In the rows, 128 means zero.
The rows of X fall into 4 groups, and each row is roughly a mix of its group's hidden directions.
X (144 x 11):
[[141 123 114 123 162 105 113 107 173 140 161]
 [107 127  88 150 110 126 169 121 105 127 160]
 [129 168 155 120 161 134 135 168 139 151 143]
 [133 146 163 162 106 145 136 144 147 140 169]
 [122 112  75 139  99 136 114 156 145 103 123]
 [137 135 137 154 118 149 151 168 116 123  79]
 [185 131 128 159 143 159 142 148 128 134 131]
 [ 84 146 109 166 129 104 102 124 120 104 119]
 [ 84 134 139 127  96 114 120 170 152 143 132]
 [138 128 131 139 135 116 176 116 147  80 151]
 [123 171  83 158 111 122 122 100 132 139 124]
 [129 122 175 111 142 142 118 165 141 114 164]
 [121 115 146 169 131 119 136  70 131 111 135]
 [171 140 163 115 127  91 104 144 146 136 138]
 [131  93  98 121 150 173 115 117 126  96 123]
 [123 112 109 170  85 127 135 160 115 130 103]
 [146 152 180 133 119 144 149 116 165 139 139]
 [146 145 137 114 106 142  74 137 131  89 121]
 [ 85 120 114 108 139  93 117 137 153 130  90]
 [107 136 102 152 147 167 155 142 159 125 152]
 [128 155 138 101 138 106 134  98 116 172 157]
 [103 135 132 101 110 159 113 143  77 120 112]
 [100 136 143 102  99 128 118 169 150 154 105]
 [ 97 171 159 130 138  99 128 141 132 150 154]
 [169 134 169 103 154 147 146 104 132 135 131]
 [130 144 147 153 161 123 143  88 125 166 150]
 [123 111 116 135 137 123 150 161 128 142  68]
 [157 143 141 102 152 124 104  95 147 109 163]
 [135 145 153 133 146 152 101  96 163 102 105]
 [ 94 127 123  93 180 118 103 135 115 133 126]
 [136 105  87 158 120 157 114 131 129  88 141]
 [116 104 158 117 140 150  85 112 106 152 103]
 [132 110  99 147 135  84  88 148 111 112 122]
 [152 106 117 103 166 149 143 104 145 123 164]
 [181  94 137 123 139 142 128 106 111 130  98]
 [ 98 112 139 111 107 126 120  96 176 153 124]
 [151 131 128 147 139 154 156 103  96 109  89]
 [130  91 139  87 115 121 137 108  99 144  95]
 [135 157 155 121 126  95 152 120 136 114 177]
 [130 152 117 170  97 110 120  92 105 146 119]
 [ 96  90  95 139  90 123 141 123 147 114 141]
 [ 98  86 137 105  92 112 119 133 153 105 133]
 [141 145 154 115 142 149 144 173 102 144  98]
 [120 139 115 150  84 143 105 146  94  97 136]
 [112 150 132 138 121  86 117 124 119  71 127]
 [116 127 107  86 135 129 141 168 146  96 153]
 [161 101 165  87 121 106 145 113 122 126 119]
 [149 132 133  76 149 161 108 121 158 128 128]
 [153 108 100 149 126 133  94 144 163 156 148]
 [186 154 112 132 109 133 146 124 110 145 107]
 [115  98 105 140 149 175 101 101 123 138 124]
 [117 144 103 120 144  68 136 139 124 158 133]
 [153 120 151 115 108  99 102 134 101 171 135]
 [106 134 137 139 119  84 130 100 173 120 149]
 [128 156 148  91 126  91 113  95 119 139 151]
 [115 109  85 133 173 126 133 108 129 131  93]
 [170 106 125 106 152 112 142 126 138 158 164]
 [ 92 123 111 152 124 149 142 151 121 174 152]
 [147 109 149 114 102 123  96 125 100 140  83]
 [125 135 124 136 124  82 177 126 120 139 163]
 [164 134 152 107 132 127  93 104 166 119 146]
 [123  91 137 137 113 125 120 106 158 159  85]
 [100 116 192 129 127 103 140 124 120 120 141]
 [135 170 172 134 120  96 114 131 150 141 147]
 [125 128  87 149 107 152 153  97 128 141  94]
 [117 111  97 107  75 114 129 125 117 110  99]
 [167 145 175 103 117 107 132 133 141 147 146]
 [159 137 103 123  81 164 120 133 112 137 107]
 [142 131 167 114 143 133 163 131 134 131  77]
 [175 114 133 167 137 152 142 139 143 103 143]
 [124  91 121 139 129 177 151  94 117 148 130]
 [168 128 152  80 116 111 123 143 112 131 153]
 [125 126 122 136 146 101 171 134 116 107  79]
 [119 112  83  97 167 125 154 107 124 133 136]
 [106 121 121 164 100  97 106 133  87 144 134]
 [123 169  97 102 125 147 130 138 125  99 166]
 [153 173 109 111 135  96 123 128  90 130 143]
 [159 122 166 137  86 115 136 152 118 158 122]
 [ 88 138 109 162  91 116 133 146 107 106 126]
 [102 140 148 111 138 164 110 153 135 168 105]
 [146 171  86 137 127 131 132 124 107 156 101]
 [120 127  90 100 169 143  94 134 137 151 125]
 [ 98 138 155 133  96 159 133 161 120 147  99]
 [120 172 100 108 130 150 111 139 162 144 153]
 [165 111 122 133 165 148 143 131 142 171 142]
 [ 94 146 127 113 161 105 154 131 121 103  91]
 [114 175 125 130 126 156 100 155 114 162 126]
 [138 121 111 152 148 138 123  96 115 159  79]
 [147 102 107 114 127 133 112 150 105  77 150]
 [114  78 147 156 107 122 135 125 132 112  90]
 [141  96 106 158 135  81 111 127 115 103 118]
 [152 127 110 128 122  83 112  83 103 141 121]
 [149 100  91 156 140 121 149  94 132 115 101]
 [140  89 101 129  96 133  89 147 127 151 116]
 [200 120 131 131 150 134 129 119 139 120 127]
 [116 127 124  99 120  98 170  99 101 116 103]
 [112 100 174  96 126 146 133 147 143  98 125]
 [141 117 135 103 123 111  96 122 109 165  83]
 [ 92 133 130 113  86 123 126 121 157 161 102]
 [148  89 110 160 150 104 136 128 104 130 162]
 [107 130 135 161  97 149 160 158 103 142 110]
 [115 160 175 119 132  90 127 133 122 141 158]
 [ 94 151 109 126 139 141  89 124 102 160 106]
 [132  99 126 150 114  88 174 101 130 138 125]
 [165 110 148 112 115  78 129 120 113 120 101]
 [145 133 172 137 112 171 149 141 128 159 121]
 [100 103  79 109 110 118 135 123 137  92 132]
 [101  91 115 123 132 160 133 152 164 100 134]
 [139 115 115 158 118 143 126 169 128 103 173]
 [119 167 139 132 109 141 106 145 142 104  80]
 [117 145 129  99 150 124  83 114 161 123 159]
 [145 151 154 133 168 157 146 129 121 168 118]
 [167 102 169  94 105 146 127 136 123 125 125]
 [114 106  92 123 153 168 142 113 123 106 159]
 [123 164 137 142 115 110 125 130 118 177  90]
 [121 160 141 102 125  96 133 136  93 118 169]
 [109 154  93 158 105 160 154 119 131 127 104]
 [132 178 125 116 132 118 129  98 119 176 128]
 [150 181 110 136 113 112 115 126  91 140 141]
 [143 149 156  66 147 138 122 128 126 141 137]
 [162 158 143  96 116 100 120 129  91 130 148]
 [153 139 174 118  95 102 121 121 107 124 157]
 [153 142 144  84 147  91 150 108 146 122 119]
 [127 127 101 155 139 135 140  80 146 167 140]
 [135 131 138 146  76 145  85 140 143 126 147]
 [ 94 180 143 118 144 127 120 103 148 114 146]
 [101 119 149 123 137 134 176 133 121 168 101]
 [111 116 177  88 136 140 100 148 123 134 140]
 [112 150 126 158 107  83 108 165 117 121 131]
 [110 169 165 137 113  97 150 103 137 145 128]
 [104 156 112 171 142 153 126 135 142 161 108]
 [132 147 106 137 172 149 143 142 140 160  94]
 [110 128 136 101 111 169 131 167 154 116 102]
 [ 68 135 142 155 108 124 102 120 133 135 144]
 [137 144 148 127 123 180 150 148 167 121 116]
 [162 112 161 153  86 122 154 114 137 133 117]
 [127 147 130 114 122 155 118  99 162 157  85]
 [178 114 154 132 129 120 157 119 139 123  88]
 [146 102 153 169 144 126 138 109 111 132  86]
 [128 119 112 130  91 142 170 147 171 113 127]
 [128 154 131  91 165 156  92 145 129 115 119]
 [114 151 153 111 115  94 155 149 149 119 165]
 [113 108  97 177 112 104 147 109 119 146 139]
 [178 149 130 138 149 121 124 118 138  80 133]]

In each list below, one row fits none of the groups, and each other row fits one group, some only roughly. Which row is it?
  * j107: [143 146 123 103 106 126 118 134 149  86  83]
  * j351: [168 127 136 166 114 136 149 103 136 152  95]
  * j184: [154 141 118 151 166 176 143 112 126 112 122]
  * j984: [125 149 124 105 140 135  80 156 123 142 167]
  * j321: [107 176 128 110  94 114 146 156 131 145 144]
  * j961: [140 144 143  76 138 115 128 123 143 166 100]
  * j771: [144 121 118 164 159 115 158  99 139 144  95]
  * j516: [157  79 145 143 156 149 117 114 141 124 105]
  * j591: [142 142 114 161 157 162 161 113 108 105 142]
  * j588: [129 151 141 110 165 150 138 106 174 140 109]
  * j448: [173 102 119 134 159 115 116 111 109 165 130]
  * j250: [140 116  91 109 139 147 118 136 151 112 179]
  * j890: [121 149  98 146 147 102  99 137 160  94 142]
  * j822: [149 143 134 175 114 129 171 124 108 105 143]
 -> j107
  * j340: [128 140 150 166 111 130 177 142 160 139 128]
  * j804: [140 136  87 122 139 130 105  86 161 146 142]
  * j488: [150 100 112 152 157 150 158 145  97 132 150]
  * j699: [114 127 119 119 109 115  90 130  77 161 132]
  * j749: [ 98 104 115 135 136 133 123 169 148  83 117]
  * j347: [130 116 158 130  62 130 111 125 139 135 114]
  * j172: [112 124 149 123 139 147 161 152 133 176  97]
  * j103: [147 135 181 130  83 137 133 117 140 114 110]
  * j767: [144 151 115  85 119 103  86 112 133 108 139]
  * j312: [136 124 151 156  92 107 118 135 112 107  82]
 -> j749
  * j467: [128 112  95  98 161 152 158 138 143 156 118]
  * j407: [103  89 113 111 119  86 139  96 115 145 129]
  * j41: [129 102 145 100 141 147 102 146 177 119 143]
  * j245: [ 60 120 134 112 126 105 124 122 150 131 133]
  * j279: [131 152 135 178 125  94 158 121 146 126 151]
  * j601: [116 142 110  84 134 131 107 132 106 162  91]
  * j931: [100  96 154 121 137 146 106 153 110 148  91]
  * j491: [127 113 116 138 106 120 150  97  83 123 168]
  * j809: [134  96 119 142 103 110 124 119  81  90 135]
  * j834: [142 139 156  76 140 135 120  91 118 151 129]
  * j145: [159 137 157  80 134 137  98 103 130 111 129]
  * j369: [134 144  84 125 161 165 116 160 125 136 117]
 -> j931
  * j391: [127 124 136 112 107 194 138 132 113 132 154]
  * j24: [108 133 140 155 124 150 125 159 165 160  98]
  * j201: [115 132 103  98 127 179 142 118 165 130 123]
  * j564: [111 123 120  82 123  97  92 110 131 108 103]
  * j532: [144 159 141 177 110 154 143 150 124 113 145]
  * j796: [121 133  95 150 168 160 108 127 120  92 117]
  * j781: [156 146 104 123 153 147 133  89 118  93 151]
  * j179: [129 142 148 120 106 152  81 166 111 144 139]
  * j999: [ 88 106 128 145  98  98 141 144 132 166 123]
  * j812: [ 94 105 102  96 138 103 118  96 122 139 154]
 -> j796
  * j225: [130 114 107 178 130 111 122 149 124  93 159]
  * j101: [123 123 131 168 128 143 168 136 178 134 119]
  * j843: [108 110 141  94 155 130 155 123 115 148  83]
  * j97: [121 100 130 161 143  99 115 111 156 161 155]
  * j682: [110 114 149 168 129 111 145 124 133 181 127]
  * j308: [135 145 151 121 133 163 126 154 131  73 117]
  * j581: [154 141 117 126 126 108 110  92  78 146 110]
  * j930: [134 124 113 161 100 136 169 116 161 140 101]
  * j604: [118 156 105 107 116 101 136  98 111 136 173]
  * j151: [120 110 143 131 143 145 106 146 173  96 161]
  * j977: [127 102 164  95 141 115 110 138 165 146 152]
  * j763: [116  90 123 120 155 128 187 125 126 125 136]
  * j562: [140 149 150 149 109 139 124 168 155 100 159]
 -> j763
  * j577: [155  91 103 130 130 115 180 125 120 117 111]
  * j947: [132 179 128 129 121 134 153 170 149 137 150]
  * j12: [120 136 126 123 147  84  76 121 119 155 132]
  * j558: [115  94  98 126 152 143 140  83 107 116 111]
  * j673: [107 124 131 147 126 117 145 129 162  68 126]
  * j732: [109 185 147 115 137 135 116 140 162 112 129]
  * j255: [115 125 178 123 122 133 165 118 145 162 106]
  * j26: [152 133 157 125 138 130 173 106 170 139 116]
  * j435: [166 107 137 122 144 132 151  93 130 159 162]
  * j942: [105 152 104 142 107 109 131 109 149 177 143]
  * j554: [106 151 145 142 159 140 130 149 156 167 155]
  * j355: [ 82 131 117 168 116 159 147 109 119 144 139]
  * j640: [150 152 139 131 127 150 131 150  91  82 108]
 -> j673
  * j727: [120 144 154 107 173 157 160 132 123 153 117]
  * j329: [114 128 115 140  79 139 138 150 152  96 158]
  * j551: [ 92 135 115 164 126 105 103  94 110 112 146]
  * j187: [104 127 142 165 106 126 156 163 139 144  95]
  * j432: [ 90 125 152 128  84  96 125 145 130 141 102]
  * j713: [101 101 126 172 110 135 145 168 135 133 110]
  * j292: [155 115 109  75 155 124 136 134 146 135 100]
  * j740: [124 123 114 121 123  70 150 113  95 150 138]
  * j957: [ 85 112 104 142  93 153  93 123 123 117 128]
  * j960: [ 90 106  97 121 149  93 149 117 110 152 134]
  * j693: [ 80 144 106 108 139 117 113 173 135 125 135]
 -> j693
  * j852: [ 93 135 139 128 135 112 120 154 174  99 154]
  * j27: [154 134 109 137 167 120 120  98 121 138 175]
  * j901: [ 85 160 123 112 114  94 138 119 123 160 110]
  * j266: [160  92 143 102 105 106 120  88 135 135 126]
  * j598: [102 124 109 174 114 140 120 139 125  81 115]
  * j584: [115 116 103 157  99 154 130 121 152 131  82]
  * j561: [146 161 156 136 112 135  87 166 147 120 129]
  * j731: [110 142 144 126 149 122 118 111 178 144 168]
  * j476: [113 119 102 161 170 137 114 117 168 119 137]
  * j117: [107 152 109 148 187 122 120 133 116 147 112]
  * j364: [ 91 142 146 137 152 158 125 163 157 152 129]
  * j945: [135 119 135  78 137 133  77 129 150 132 111]
 -> j852
  * j718: [157 130 138 101 144  85  95 130 130 162 132]
  * j324: [108 123  81 124 145 126 163 145 164 111 124]
  * j653: [120 127 168  85 119 150 108 108 143 158 135]
  * j962: [138 138 156 139 115 100 120 132 126 190 131]
  * j387: [188 140 125 151 139 146 112 123  96 131 126]
  * j993: [118 134 122 111 186  99 143 110 151 130 145]
  * j886: [143  89 140 149 143 173 110 120 129 139  98]
  * j423: [119 115 153 125  89 112 154 156 160 142 103]
  * j539: [117 113 154 102 129 128 160 128 119 132  71]
  * j903: [161 145 107 164 136  90 107 134 100 136 136]
  * j927: [137  86 110 118 163 153 125  90 138 147 139]
  * j389: [150  91  98  94 147 118 151 127 117 139  97]
 -> j423
  * j108: [ 90 166 130 139 155 113 135 147 158 100 125]
  * j688: [102 119 114 113 119 117  92  92  93 143 102]
  * j335: [149  98 116  90 142 101 117  86 117 128 143]
  * j959: [133 117 128 114 115 116  89 187 138 141 116]
  * j85: [100 130 120 134 108 125 109 125 146  69 151]
  * j762: [ 87 177 136 133 122 146 112 131 134 122 163]
  * j770: [148 124 107 106 138 159  76 138 118 130 154]
  * j647: [146 126  87 153 150 100 150 123 106  94 132]
  * j481: [131 152 121 146 178 106 112 109  99 150 112]
  * j985: [ 85 100 111 135 115 101 151 135 125 154  97]
  * j229: [115 172 135 167 138 151 154 158 124 117 132]
  * j296: [158 147 153 125 119 121  95  99 126 132 174]
  * j154: [172 135 136 143 137 151 128 114 149 139 177]
  * j25: [134 186 118 130 134 150 104 155 150 136 114]
 -> j296
